(in the rows, 128 means zero)
One turn sends every row of this set to another row. A few are shown first. Where does it send the rows asked after them?
kobi: [134 141 106 116 105 112 148 108 108 128 122 116 129 110 127 133 126 144
 144 151 112  96 107 147 143 108 132 126  70 112 114 112 113 123]
Tupat: [138 129 127 129 131  83 108 122 141 149 135 147 102 119 105 125 157 160
 126 114 142 130 152  84 144 137 130 120 134 135 140 149 106 135]
gif: [139 149 100 119 130 124 150 133 109 119 120 143 116 100 129 152 136 129
 135 100 115 124 154 135 162 143 129 108  70 121 114 128 113 117]
zar: [138 156 121 128 151 138 136 153 153 126 140 100 132 112 119 133 140 123
 145 100 127 153 135 139 135  90 117 152 133 169 121 129 137 150]
zut: [137 140 131 104 128 152 141 137 126 148 119 136 134 113 122 144 133 141
 150 110 132 141 133 172 133  95 150 149 161 167 124 148 125 125]
vibuv: [121 132 147 116  97 145 144 140 123 103 124 117 139 170 142 129 130 114
  84 113 151 133 135 126 133 131 120  95 166 127 121 146 109 113]
pofa: [128 157 126 127 124 134 109 121 125 105 112 101 147 162 136 111 118 110
 101 132 118  88 131 100 124 138 122 102 139 141 116 103 109 122]
piga: [121 114 132 140 115  95 143 154 144 135 139 140 118 121 108 114 147 113
 137 129 148 114 176  92 167 114 131 126 136 129 150 142  93 106]
tid: [125 143 129 141 110 168 130 152 111 135 116 138 137 133 116 105 125 123
  91 111 137 104 122 137 113 131 144 117 154 116 108  89 144 117]
Metot: [125 135 112 117 143 127 143 162 142 107 110 138 121  84 137 141 121 113
 137 100 118 147 130 113 128  84 121 149 156 136 106 136 121 146]
fug: [143 114 128 120 107  91 157 114 155 134 152 123  85 129  98 112 110 141
 165 136 142 114 132 113 107 131 104 128 136 112 125 148 124 118]
bukos: [126 147 156 121 148 173 127 154 123 156 134 123 151 139 135 124 133 136
 116 107 139 131 149 124 105 136 152 119 152 117 118 107 128 111]
pifa: [127 106 151 138  99  66 151 118 156 119 131 148 102 140 104 113 147 141
 135 146 136 124 138 126 124 104 118 122 132 122 133 153 105 118]
nubab: [137 166 109 103  95 133 145 127  90 124 107 131 118 106 149 131 121 125
 132 145 111 118 101 134 135 116 133 132  85 137 117 130 144 112]
Gog: [111 102 134 120 107  92 118 123 165 129 129 131  97 148 118 117 140 125
 158 145 136 103 138 101 134 114 112 143 152 141 130 157  96 113]
pozek: [132 114 145 136  91  89 157 124 150 129 151 153  94 156 100 126 141 131
 147 135 147 109 140 123 139 155 115 110 123 107 130 133 131 115]
bureb: [114 120 144 103 126 151 127 127 135 113 125 153 115 182 121 135 148 104
 108 136 131 133 151 116 140 132 110  95 159 138 117 135 121 103]
vufep: [105 149 139 145 114 150 134 115 129 115 112 137 132 161 126 101 105  99
 105 125 123 111 104 119 123 150 109 103 117 125 117  98 109 126]
situ: [107 141 108 112 121 150 116 131 139 123 117 115 144 154 162 107 128 104
 123 119 110 101 111  97 121 133 114 114 112 125 131  95 123  93]
vomo: [146 118 118 133 147 126 137 118 140 135 111 144 114 102 131 142 107 156
 153 126 142 139 102 144 142 111 141 156 163 146 155 135 105 119]
bov: [141 121  95  88 126 116 143 164 101  97 135 122 115 123 149 125 129 139
 162 132 110 120 136 133 142 137 134 106  87 126 115 118 102 128]
Git: [137 125 126 116 110 122 134 123 113 142 150 113 130 125 145 115 118 127
 172 131 106  97 133 143 124 135 146 126  65 119 124 117 120 108]
tubag: [133 104 118 161 139  81 149 141 164 120 148 134 120 133 129 121 155 122
 130 127 136 122 175 100 131 134 121 143 120 113 110 129 113 135]
Zakor: [111 122 149 150 116 150 117 141 113 109 112 138 109 170 124 125 141 129
  83 130 143 141 115 121 121 147 123 116 154 128 108 137 118 113]
Gilag: [141 136 141 145 130 128 130 137 129 136 118 127 134  83 107 150 138 147
 158 117 130 139 103 153 121  87 143 139 164 138 119 131 128 135]
bomor: [126 118 116  87 125 112 138 133 105 110 149 143 121 117 115 132 104 108
 143 132  95 134 124 117 140 114 124 117  80  98 137 134 127 142]
Tega: [160 136 111 128 110 125 142 104 102 138 136 124 111  97 137 122 119 123
 135 167 120 119 136 145 131 108 141 135  86 136 128 141 147 100]
fimim: [127 136 147 150 153 125 126 144 151 137 116 137 129 111 126 137 121 138
 142 138 142 134 104 129 120 110 147 169 177 141 131 121 123 148]
vubef: [142 130  81 128 129 125 147 135 143 142 143 127 164  95 143 129 149 123
 134 124 143 148 119 143 123 106 132 141 149 144 131 130 141 157]
fep: [128 137 154 138 131 157 108 156 126 112 135 111 146 146 118 130 117 121
  98  93 125 107 134 141 123 133 150 106 144 114 140 101 136 107]

fimim moves to nubab
bureb moves to bukos
Now these:
Tupat moves to vubef
Git moves to Gog
Metot moves to gif
zar moves to bov
Tega moves to fug
pifa moves to Gilag
Zakor moves to tid
pofa moves to vibuv

One turn sends every row of this set to another row. A few are shown first. Where does it send the rows asked after them?
Fumo: [155 114 160 125  99 137 115 172  92 106 152 109 135 128 158 185 146 203
 127 151  69  84 141 142 165 153 107 107 145 123 117 139 115  91]
sudav: [128 133 179 144 110 101  93 128 132  99 152 149 180 121 142 176 139 187
 131 163  96 131 156 143 109 141 128 109 126  92 148  96  98  92]
Dige: [152 140 169  82 113 162 113 132 108 120 144 116 146 118 136 141 130 197
  92 165  87 141 129 132 127 168 142 102 138 125 143 134  79 104]
nune: [116 130 177 116 118 148  86 176  82  92 117 145 121 112 147 152 108 174
 133 141  93 111 168 152 115 109 150 118  92  89 140 105 103 116]
Riret: [138  96 115 140 106 133 104 150  98  90 133 144 116  83 147 163 154 205
 151 133 143 122 133 144 135 129 159 154 140  83 110 146 108 116]
Mog: [118 136 165 103 141 148 107 110 125  93 127 139 157 127 130 127 134 176
 147 127 115 156 146 133  99 125 155 148 118 101 137 137 118 107]
bizat: [150  97 162 128 104 151 122 130  91  81  84 131 129  85 111 163 136 185
 146 144 140 127 143 172 146 164 124 141 109 115 115  81 110 103]
Kedel: [149 117 132 133 105 132  94 158 146 124 176 145 150 121 112 158 138 202
 131 155 137 102 121 140 122 150 143 106 142 127 112 149 129 100]
det: [123 113 192 109 102 134 131 146 100 106 104 145 146 110 150 181 141 172
 110 134 102 146 156 142 163 172 138 115 142 117 153  75 110  93]
zani: [152 115 175 116 145 118  92 158 104  97 142 113 128 122 139 172 136 189
 116 122  96 150 131 159 125 152 167 106 135  64 146 145  96 111]
povob: [139 116 136 116  86 129 116 169 112 112 123 128 131 113 130 148 166 185
 164 135  94 120 169 137 130 124 101 134 117 146 124  71 113  84]
zovo: [138 104 120 145 111 141  99 141  97  81 132 151 113  79 148 165 141 206
 146 129 145 123 118 154 143 139 160 151 131  85 111 138 110 116]
des: [163 132 169 120  96 158 112 150 123 104 145 108 126 102 106 168  98 198
 132 148 123 103 150 147 132 170 106  98 126 149 128  94  90  93]
zerur: [154 102 161 119 104 149 124 162  90  99 126  96 137 119 155 183 154 193
 135 140  86  85 156 142 163 148  97 128 140 122 107 153 123  97]
vutam: [152  96 138  92 113 144  92 152 108 103 149 157  89  80 115 126 140 191
 136 176  99 122 153 156 126 148 144 127 130 142 123 126 139 105]
libi: [131 147 180 115 104 145 100 164  72  93 128 143 130 133 110 152  98 172
 131 151  87 112 150 151 114 122 152 111 103  86 135 100  92 116]
limel: [117 119 192 133 101 116 113 146 117 104 133 149 176 126 147 189 144 170
 121 153 105 141 167 140 131 149 129 105 133 104 158  87 108  89]
Fepif: [128 154 138 104 124 150 103 125 130 127 145 154 151 122 145 131 152 192
 136 120 100 120 136 137  89 128 151 134 105 106 129 144 126 108]
zemel: [150 120 130 145 106 139  99 151 143 123 170 146 158 128 118 164 137 208
 127 141 138 110 114 141 128 153 137 112 135 118 101 147 124 106]
Kopap: [146 110 121 112  87 127 109 170 109 120 126 121 124  98 133 155 187 187
 162 138 112 121 165 137 123 122 111 142 131 134 131  98 113  81]
Ruta: [125 126 170 122 139 141 109 117 120  78 111 130 160 134 128 127 117 167
 146 130 115 166 147 134 130 124 152 151 134 104 137 115 100 107]
lesag: [140 117 149 107 114 122 137 105 121  91 168 144 121 107 148 160 139 203
 153 134  97 131 132 136 144 179 137 145 164 127 131 149 143 100]
mosil: [149  95 168 128 104 157 129 127  83  73  84 122 127  85 114 170 139 186
 148 137 131 124 158 169 147 154 120 145 117 113 109  95 118 105]
vadip: [108 110 162 127 127 138  93 168 100  96 112 166 125  90 186 154 138 176
 132 121  97 104 162 154 141 126 144 131  96  89 130 118 112 109]
Digo: [158  95 139  87 124 140  97 145  94  96 127 143  80  83 123 115 133 195
 146 157  87 126 148 157 131 140 145 143 118 128 116 123 129 109]
diz: [153 125 181  95 134 140  98 145  98 105 150 111 138 122 145 171 131 194
  97 148  95 148 134 139 126 157 163 104 144  84 153 154  86 104]
mav: [169 132 159 123  93 155 107 158 122 116 136 107 133 109 111 168 101 207
 127 150 130 108 142 145 133 171 106  99 119 139 119  92  79  97]
debab: [137 125 159 108 105 145 139 116 120  88 165 141 110 100 139 170 114 198
 153 134 103 118 154 132 144 180 124 140 162 141 125 140 146 103]

libi moves to sudav
povob moves to Fumo
zovo moves to bizat
Now these:
vadip moves to det
nune moves to limel
zerur moves to debab
des moves to Kedel

